The same turns and mirrors carry the whole set onto itself, and each row onto the other rows of its family. Which rows share a family with each named row? Give them in list order.
These 32 rows form 4 families of 8 rows each.
q_264: [ 0.22  1.25 -1.51  0.80  1.49  0.59 -0.70 -2.06 -0.86 -1.83  2.03]
q_291: [ 0.25  2.16 -2.47  5.11  0.05 -1.51 -1.11 -1.45  0.00 -0.39  0.45]
q_939: [-0.20  1.27 -1.48  3.08 -2.76  1.45 -0.96 -2.22 -0.40 -0.01  1.73]
q_231: [ 0.45  2.81 -0.33  4.97 -1.37 -1.00  0.88 -1.44 -0.22  1.93  1.61]
q_68: [-0.45  2.34 -0.01  1.49 -0.69  0.23  1.97 -1.23 -1.15  1.02  3.77]
q_593: [ 0.33  1.48 -2.11  1.22  1.28  0.36 -1.71 -1.69 -0.75 -1.71  1.97]
q_368: [ 0.39  2.30 -1.60  4.64 -1.83 -0.92  1.27 -1.76 -0.21  1.99  1.08]
q_432: [ 0.66  2.03 -0.99  3.13  1.99 -2.94 -0.23 -1.97 -1.05  0.81  3.16]
q_870: [-0.33  0.56 -0.29  2.75 -0.62 -0.80 -1.70 -3.70 -0.15  1.87  2.14]
q_287: [ 0.74  0.16 -0.25  2.54  0.27 -1.44 -0.98 -3.65  0.62  1.09  2.01]
q_578: [-1.25  1.86 -2.37  2.72 -1.97  1.92 -0.10 -2.45 -1.09  0.04  1.78]
q_330: [ 0.64  0.35  0.08  1.86 -0.86 -0.54 -1.41 -3.14 -0.16  1.66  1.99]
q_362: [ 0.31  2.93 -2.02  5.01 -1.18 -1.01  0.84 -2.01 -0.98  2.27  1.85]
q_907: [ 1.35  1.75 -0.45  3.27  1.91 -2.54  0.94 -1.90 -1.03  0.90  2.60]
q_120: [-0.84  0.97 -1.39  0.89  1.11 -0.19 -1.11 -2.23 -1.17 -1.56  3.08]
q_815: [-0.36  2.28  0.50  1.32 -0.04  0.99  1.67 -1.96 -1.00  1.37  3.20]
q_364: [ 0.10  2.03 -1.64  2.88 -2.31  2.08 -0.59 -1.90 -0.90 -0.27  1.23]
q_173: [ 0.47  2.64 -1.11  2.89  2.92 -1.86  1.01 -1.54 -0.75  0.34  2.50]
q_129: [-0.14  1.27 -0.73  0.94  1.73  0.08 -1.05 -1.67 -1.61 -1.53  2.48]
q_275: [-0.37  3.21 -2.41  3.77  0.83 -0.24  1.70 -0.32 -1.77 -1.22  1.72]
q_396: [-0.26  3.30 -3.05  3.23  0.71 -0.27  1.35 -0.62 -1.95 -1.08  2.87]
q_878: [-0.04  2.54 -0.32  4.72 -1.08 -0.71  1.70 -2.00 -0.41  2.10  2.36]
q_823: [ 0.71  1.28 -2.29  4.21  0.71 -1.02 -1.79 -2.21 -0.65 -0.47  0.01]
q_678: [ 1.08  1.69 -2.32  4.40  0.14 -1.44 -1.43 -1.53 -0.08 -1.20  0.36]
q_599: [ 0.69  0.11  0.51  2.66 -0.48 -0.65 -1.08 -3.62  0.14  0.75  1.80]
q_886: [-0.10  3.98 -2.35  3.00  0.60  0.24  1.29  0.08 -1.32 -0.64  1.73]
q_398: [-0.72  2.35 -0.70  1.31 -0.27 -0.20  1.60 -1.96 -0.91  1.80  4.06]
q_770: [ 0.57  2.11 -0.23  2.82  2.38 -2.57  0.82 -1.65 -0.15  0.38  2.39]
q_894: [-0.47  3.72 -2.25  3.47 -0.10  1.08  0.93 -0.04 -1.74 -0.64  2.31]
q_246: [ 0.19  1.56 -2.63  4.73  0.29 -0.94 -1.95 -2.32 -1.21 -1.00  0.96]
q_35: [ 0.07  1.81 -0.06  0.89  0.11  1.05  1.15 -2.33 -1.17  0.84  3.87]
q_429: [-1.18  1.82 -1.81  2.36 -1.95  1.79 -0.67 -1.47 -0.76 -0.44  0.99]

Same family as q_907: q_68, q_368, q_330, q_129, q_275, q_823, q_429
Same family as q_770: q_264, q_231, q_815, q_364, q_678, q_599, q_886
Same family as q_398: q_432, q_870, q_578, q_362, q_120, q_396, q_246

The same turns and mirrors carry the whole set onto itself, and each row onto the other rows of its family. Which rows share a family with each named row? Give them in list order.
These 32 rows form 4 families of 8 rows each.
q_624: [-2.87 -0.25  2.47 -0.46  1.34 -0.02 -1.13  0.24  2.04  0.88 -0.49  0.49
  0.68 -1.72 -0.25  0.70  0.88  0.19  1.92  0.31 -1.33 -0.31  1.69  1.36
 -1.23  1.37]
q_57: [-0.58 -0.48  0.44  1.03 -0.10 -2.45 -3.52  0.40 -0.37 -1.87 -0.80 -1.35
  0.54 -2.21 -1.01  1.01  0.79  1.27  1.12  0.26 -0.80  2.50  1.49  0.99
  1.05  0.94]
q_171: [-0.38 -0.40 -0.88  0.77 -0.16 -1.26 -3.82 -0.26  0.61 -1.52 -2.43 -2.18
  1.91 -1.32 -0.37  0.18  0.67  1.10  0.84  1.49 -1.00  1.54  0.90  0.28
  0.72  0.19]
q_15: [-1.62 -0.87  0.01  1.32 -0.98  0.95  0.17  0.87 -0.84 -0.11  1.39 -0.74
 -0.03 -0.55  0.45  0.47  0.31  2.39 -0.25  0.41 -2.41  0.38 -0.43 -0.09
  0.02  0.21]
q_540: [-0.43  1.16 -0.19 -0.25  1.42 -2.45 -1.11  0.69  0.30  0.84  0.80  0.22
  2.14 -3.91  0.45 -1.91  2.12  1.02  1.33 -0.05 -2.89  1.75  0.67  0.19
  0.32 -0.79]
q_459: [-1.70 -0.70 -0.36  0.94 -0.38  0.17 -1.29  1.26  1.85  0.81 -1.89 -2.48
 -0.55  0.94  1.51  0.58  0.19  1.96  1.75 -1.68  1.15  0.93  1.80  0.64
  0.85  1.44]
q_168: [-1.38 -1.23  1.19  1.76  0.08  0.57 -0.75  0.89  2.39  0.76 -2.40 -2.62
  0.36  0.67  1.53  1.50  0.33  3.10  1.39 -0.63  0.66  1.99  1.32 -0.71
 -0.72  0.86]
q_279: [ 0.56  0.95 -2.00  2.34 -0.93 -1.02 -1.06  2.60 -0.16 -1.09 -0.56 -1.92
  0.92 -0.83  1.60 -1.49  2.09  2.86  1.57 -1.16 -0.64  3.18  0.79 -1.36
  0.52 -0.96]
q_207: [-1.69  2.77  0.41 -0.29  1.22 -1.56 -1.33  1.86  3.14 -0.60 -2.38 -0.17
  2.58 -0.53 -0.78 -1.42  2.60  2.35  2.75 -0.73  0.30  2.15  2.02 -1.09
 -0.31 -0.24]
q_549: [ 0.08 -1.10  0.46  2.48 -0.28 -0.20 -0.32  1.06  1.03 -0.04  1.77 -0.65
  0.11 -1.53  1.03 -0.40 -1.17  2.86  0.17 -0.32 -2.77  0.21 -0.30 -0.27
  0.06 -0.26]
q_856: [-1.61  1.28  1.36  1.10  0.91 -0.11  1.64  2.89  1.57  1.87  1.03  0.73
 -0.21 -0.87  1.15 -0.92  1.84  2.73  2.52 -2.22 -1.29  1.24  1.51 -0.38
 -1.58 -0.14]
q_887: [-1.52 -0.69  1.98  0.30  2.37 -0.67 -0.05 -0.24  2.00  1.25 -1.29  0.19
  2.10 -0.31  0.04 -0.24 -0.59  1.06  1.64  0.65 -0.91 -0.57  2.83  0.59
 -0.25  0.73]
q_740: [-1.70  1.20 -0.05  0.75  0.58  1.38  1.29  2.41  2.24  1.71 -0.26 -0.14
  1.05 -0.27  2.37 -1.77  2.10  1.78  2.32 -1.09 -1.17  0.29  1.02 -1.05
 -1.80 -0.54]
q_238: [ 0.54  2.45 -1.10  2.30  0.01 -0.86 -1.78  2.86  0.78  0.21 -1.05 -1.60
 -1.15 -0.52  1.44 -0.58  1.41  2.62  2.06 -0.32 -1.29  3.53  0.23 -0.97
 -0.13 -1.61]
q_743: [-1.63  0.43  0.33  1.44 -0.05 -0.71  1.92  2.79  1.76  1.44 -0.77  1.23
 -0.43  0.59  1.26 -1.93  1.47  3.19  1.97 -1.33 -1.88  0.58  1.20 -0.67
 -0.79 -0.61]
q_274: [-0.13  1.76 -1.33  1.61 -1.31 -1.39 -2.16  2.30  0.70 -0.21 -0.55 -1.78
 -0.37 -1.27 -0.18 -0.60  2.64  4.08  1.49 -1.23 -1.89  3.33 -0.39 -0.74
 -0.81 -1.05]
q_995: [-0.38  3.12 -1.63  2.16 -0.62 -0.14 -1.98  3.11  0.98  0.17 -0.91 -2.03
  0.12 -1.65  0.79 -1.75  1.65  3.13  1.09 -0.63 -0.67  3.21  0.03 -0.36
 -0.15 -0.27]
q_712: [-0.66 -1.23 -0.18  1.27  0.41 -0.81 -1.39  1.78  2.30 -0.14 -2.21 -2.45
 -0.01  1.78  0.77  0.26 -0.03  3.43  2.43 -0.26  1.07  2.19  0.98  0.58
 -1.20  0.88]
q_138: [-2.20  0.44  1.03  1.42  0.83 -0.92  1.07  3.51  1.98  2.44  0.78  0.44
  1.07  0.24  0.95 -1.26  2.10  2.53  2.82 -0.25 -0.83  0.76  1.03 -1.01
 -1.59 -0.56]
q_34: [-0.55  1.42  0.81  0.86  0.84 -1.17 -0.89  1.63  0.03 -1.01  0.82  1.05
  2.18 -3.41 -0.11 -1.30  2.69  1.08  1.74  0.80 -3.09  1.90  0.63 -0.63
 -1.61 -0.94]
q_876: [ 0.05  0.65  0.35  0.45  1.08 -1.17 -4.12 -0.69  0.97 -0.52 -1.02 -2.74
  2.06 -2.28 -1.30  0.99  0.51  1.79  1.15  0.69 -0.89  2.23  1.13  0.47
 -0.22  0.28]
q_560: [ 0.52 -1.34 -0.21  1.33 -0.14  0.03 -0.91  1.49 -0.06  0.08  0.94 -0.97
 -0.46 -1.82  1.18  0.36 -0.29  2.75  0.02  0.03 -2.61  0.19 -0.50 -1.10
 -1.71  0.79]
q_294: [-0.99  2.22  0.79  0.64  0.66 -1.09 -0.89  0.34  0.41  1.18  0.39  0.89
  1.72 -3.41 -0.82 -1.27  2.05  1.60  0.79 -0.36 -3.76  0.67  1.39 -0.76
  0.16 -1.16]
q_254: [-2.34 -1.56  1.79 -0.44  0.86 -0.82 -0.49 -0.41  1.62  0.40 -0.62  0.15
  2.87 -1.47 -1.03 -0.31  0.86  1.81  1.10 -0.31 -1.13 -0.88  2.10  0.90
 -0.89  1.30]
q_650: [-0.68  1.61  0.38  0.50  1.41 -1.94 -2.33  2.03  2.79 -0.09 -2.42 -0.68
  1.65 -1.95  0.84 -1.20  2.60  0.72  3.79 -1.17  0.41  2.40  2.93  0.12
 -0.79  0.25]
q_406: [ 0.01 -1.64  0.32  2.16 -0.22 -0.39 -0.91  0.30 -0.41  1.61  0.56 -1.40
 -0.92 -1.18  0.78  0.48 -0.50  2.66  0.41  0.14 -3.10  0.70  0.27  0.93
 -0.74 -0.07]
q_921: [-1.60 -0.33  0.67  2.09 -0.74  0.98 -1.20  1.93  1.95 -0.60 -2.22 -1.69
 -0.48  1.76  0.38  1.13  0.39  2.78  2.12 -0.77  0.64  1.04  1.72 -0.25
 -1.10  0.92]
q_375: [-1.92  2.01  0.31 -0.61  1.17 -1.58 -1.91  1.33  1.41  0.71 -3.47 -0.81
  1.54 -0.46 -0.65 -0.47  3.46  1.68  3.00 -0.37  0.36  2.44  2.64  0.27
 -1.05  0.01]
q_523: [ 0.35  0.46 -0.29  0.47  0.05 -0.82 -3.33 -1.11  0.42 -1.80 -2.39 -1.97
  0.53 -2.21 -0.51  0.41  0.21  1.91  0.33 -0.45 -1.66  1.94  1.30  0.88
  0.65  0.26]
q_941: [-2.54  2.16  0.79  0.55  0.92 -1.39 -1.28  1.18  2.26  0.25 -2.26 -0.53
  2.14 -0.41 -0.37 -1.07  2.88  1.05  3.34 -0.73  0.40  2.59  2.87  0.99
  0.80 -0.72]
q_949: [-1.66 -2.28  2.14 -0.33  1.33 -1.34 -0.23 -0.53  1.21  0.06 -0.46  0.54
  1.56 -0.47 -0.03  0.91  0.87  0.79  2.26 -0.10 -1.60 -0.42  2.37  0.30
 -0.69  0.32]
q_548: [-0.45  2.19 -0.46  0.11  0.89 -2.39 -1.53  1.51  0.01 -0.04  0.76  1.03
  1.29 -2.60 -1.16 -2.40  1.93  1.39  1.85 -0.05 -3.02  0.62  0.89  0.56
 -0.36 -1.13]

Same family as q_523: q_168, q_549, q_238, q_138, q_254, q_375, q_548
Same family as q_274: q_207, q_887, q_743, q_712, q_876, q_294, q_406

